In the data rows, the value 128 means zero.
Here are some points:
[152 177 141 142 129 161 129  75 204 150 174 143 158 204]
[137 105 126 139 125 117  88 117   0 166  84  99 148  96]
[153  63  82 158 164 103  60 246   0 208 115 144 131 129]
[145 174 144 160 186 190 128 122 181 179 175 185 137 206]
[113 152 154  99  90 121 155  64 187  62 128 116 144 114]
[ 48  42  68 152 159 139  99 255  27  79  79 110 109 214]
[147 129 145 159 151 138  87 129  26 193 111 141 183 113]
[133 116 130 135 131 115 104 139  39 146  97 128 149 106]
[244 109 133 132 114  55 111  88  69 244 147 146  79   0]
[117 125 110  71  87 100 156  45 255  81 143  72  65 124]
[122 113 124 137 110 103  99 134  37 141  93 126 179 104]
[118 120 128 127 129 143 134 154 131 117 128 137 112 125]
[120 143 131 134 145 135 128 155 119 140 129 156 134 129]
[115 123 126 129 114 119 116 136 106 123 130 140 154 126]
[127  94 116 140 147 126 102 184  35 159 106 120 109 101]
[132 105  70 152 172 148 136 255 195 151 179 172  49 183]
[ 26 133 122 104 118 181 174 180 191   0  85 112 143 255]
Here are 12 more points, each followed by its number:
[132 128 146 133 136 137 130 157 119 135 141 133 109 131] 0
[111  92 135 114 123 111 141 169 109 109 129 121 114 111] 1
[128 123 140 120 134 131 150 167 130 111 119 137  95 116] 2
[107  39  60  98 107  66  93 207  29 102  76  65  72  46] 3
[186 115 124 121 109  65  98 102 108 195 149 138 109  14] 4
[121 148 130 122 131 136 142 150 143 123 142 161 120 134] 5
[144 145 146 140 135 126 109  96  36 145 103 124 176 105] 6
[129  84 111 114 104 103 151 149  83  85  70  99  71  63] 7
[121 109 113 122 139 132 159 158 231 102 168 132  64 164] 8
[103 134 103  96  85 107 155 127 193  51 142 116 109 108] 9
[116 164 131 106 109 137 151  76 255  96 176 138 100 173] 10
[113  91  97  62  64  80 159  53 200  52 102  48  68  84] 11
Which of these numbered points is nearest to each point below, ignoring the 2 directions in which the first points spread most? Its number follows each.
[157 255 238 156 154 231 141   0 173 170 167 195 255 200] > 6
[154 255 241 170 170 217 138  19 207 169 193 199 219 184] > 6
[136 104 121 143 144 147 141 161  82 125 102 119  99 112] > 2
[125  99 104  79  50  86 131  51 187  69 101  66  90  98] > 11
[105  96  96  91  85  81 159 168 181  59 118 102  59 116] > 3
[122 161 119 123 150 163 142 144 255 139 176 168  96 174] > 10
[107 104 121 106 114 123 153 135 165 101 134 102  82 122] > 1
